Named turns come first, each shown by rows before and after it. Which turns, in which order, take the first row of each pair that follows to the second? Write the first one first, as in the answered first pair.
turn z395:
[-1.24  0.26  0.44  0.85  0.02 -1.30  1.12  0.03  0.31]  ->  [-0.95 -0.06  0.32  1.10  0.28 -0.99  1.41  0.01  0.18]
[-0.86 -0.71 -0.54  0.15 -0.61 -0.51  0.16 -0.20 -0.13]  ->  [-0.80 -0.93 -0.64  0.27 -0.16 -0.12  0.64 -0.43 -0.26]
[ 1.78  2.26  3.97 -1.94 -0.98  0.47  0.88 -2.22  2.08]  ->  [-0.25  2.94  3.18 -1.77 -3.01 -2.01 -1.72 -0.63  1.65]
turn z338:
[-0.43 -0.16 -0.38  0.70  1.11 -0.61  0.43  0.73 -0.88]  ->  [-0.08 -0.20 -0.51  0.79  1.10 -0.55  0.41  0.65 -0.88]
[ 1.34 -0.94 -1.98  0.83  2.20  1.44  1.84  1.60 -2.04]  ->  [-1.51 -1.31 -0.24  0.64  1.68 -1.35  3.56  1.02 -0.60]
[-3.97 -3.19 -4.04  0.90  1.79 -1.93  0.60  4.05 -1.47]  ->  [-0.50 -2.88 -4.88  0.76  3.29  1.70  0.91  3.94 -2.58]
[-1.66 -3.07  2.63 -0.74 -0.86 -0.07 -0.89 -1.83  0.13]  ->  [-0.23 -2.90  1.05 -0.49 -1.03  1.26 -3.14 -1.11 -1.15]
turn z217:
[ 1.23 -3.40 -0.92  1.77  2.21  2.05  1.50 -1.61 -0.88]  ->  [ 0.55 -2.92 -3.24  2.19  1.38  0.96 -0.95  0.84 -2.29]
[ 1.48 -3.06 -1.48  1.80 -0.39  1.72 -3.90 -1.20 -0.94]  ->  [ 0.03  1.11 -3.24  0.26 -0.67 -0.53 -2.16  3.91 -2.00]
[ 4.87  2.96 -0.96 -1.46 -0.06  4.32 -1.59  1.79 -2.18]  ->  [ 5.07  3.22 -0.13 -1.84  0.38  4.54 -0.39  1.50 -1.75]
turn z638:
[-0.04  2.74 -0.32 -1.88 -1.24 -1.15 -1.04  1.98  0.30]  ->  [-1.17  0.30 -1.99 -0.58  0.01 -2.58 -0.48  2.37 -0.92]
[ 1.83  2.04 -0.31 -2.41 -0.08  1.10 -0.22  1.16 -0.84]  ->  [ 0.75  1.33 -1.63 -1.67 -0.39 -0.24 -1.22  2.22 -1.66]
[-2.80  2.71  2.69 -1.21 -2.37 -2.97  0.78 -0.68  2.38]  ->  [-4.09  0.64  0.94  0.20 -1.80 -4.61  0.59  0.06  1.46]
[ 4.22  4.74  1.67 -2.72 -0.60  4.26  1.98 -0.38  1.28]  ->  [ 1.07  5.34 -1.16 -2.06 -3.94  0.21 -3.88  2.95 -0.09]
Then:
(two turns a pair)
[ 0.79  3.31  2.08 -2.21 -0.56  2.94 -1.22 -0.25 -0.25]  ->  [ 0.63  3.66  2.01 -2.23 -0.11  2.66 -0.28  0.29 -0.27] : z395 z338
[-1.84  0.35 -0.22  0.19 -0.33 -3.24 -0.19  0.63  0.07]  ->  [ 0.03  0.33  1.37 -0.33  1.27 -1.02  2.86 -1.02  0.76] : z638 z638
[ 1.65  1.27 -3.36 -0.19 -0.68  0.58 -2.38  2.87 -1.35]  ->  [ 3.30  0.26 -3.07 -0.11  1.21  2.27 -0.21  1.77 -1.46] : z395 z395
[ 0.63  1.40  4.05 -2.88 -1.04  1.80  0.64 -2.24  2.07]  ->  [-0.23  0.86 -0.33 -1.59 -3.05 -0.02 -5.06  1.22 -0.65] : z217 z217
[-0.36  2.64 -0.28  0.10 -0.16 -0.19  1.71  2.87 -0.07]  ->  [-2.73  0.24  1.37  1.13 -1.90 -1.90 -0.49  0.14  1.37] : z217 z338
[-0.27 -3.13 -1.21  1.82 -0.14  0.19 -2.59 -0.91 -0.33]  ->  [-1.19  1.56  0.12 -0.75  0.97 -0.76  3.26  2.37  0.50] : z217 z217
[-0.35 -2.55  2.69  1.36  0.30 -3.19  1.79 -1.42  1.34]  ->  [ 0.08  0.50  4.05 -0.14 -1.76 -2.47 -0.43 -1.39  2.14] : z638 z638
[-1.41  0.02  0.65 -0.65 -0.69 -2.68  0.91 -0.14 -0.08]  ->  [ 0.49  2.09 -0.27 -1.31 -0.35 -0.86  0.85  1.34 -0.91] : z338 z217
[-1.67 -1.07 -0.80  0.27  0.86 -1.81  1.76  2.55 -0.10]  ->  [ 0.94 -1.35 -1.63  0.49  1.84  0.81  1.38  2.10 -0.94] : z338 z395
[-0.94 -0.64 -0.40  0.48 -0.30 -0.05  0.21  0.75 -0.87]  ->  [-1.15 -0.72 -0.09  0.50 -0.43 -0.29  0.63  0.42 -0.43] : z638 z338
[-3.10  3.07  0.94 -0.49 -1.12 -3.50  0.08  4.44  1.44]  ->  [-2.97  2.70  3.80 -0.87 -1.68 -2.77  0.33  1.04  3.50] : z217 z638
[-1.74 -1.48 -2.29  1.13  0.97 -0.30 -2.36  0.69 -3.45]  ->  [-0.78 -0.44 -2.39  0.50  2.59  0.38  0.71  1.89 -3.70] : z395 z217
[-1.20  0.80 -1.45  0.19 -0.56 -0.83 -1.86  1.77 -1.64]  ->  [-0.72 -0.78 -1.07  0.54  1.92 -0.28  2.21  1.08 -1.50] : z638 z217
[ 0.69  1.02 -0.20 -0.70  1.38  1.04  0.88 -0.08  0.57]  ->  [ 0.65 -0.17 -1.32  0.07  0.85  0.93 -1.48 -0.09 -0.06] : z217 z217
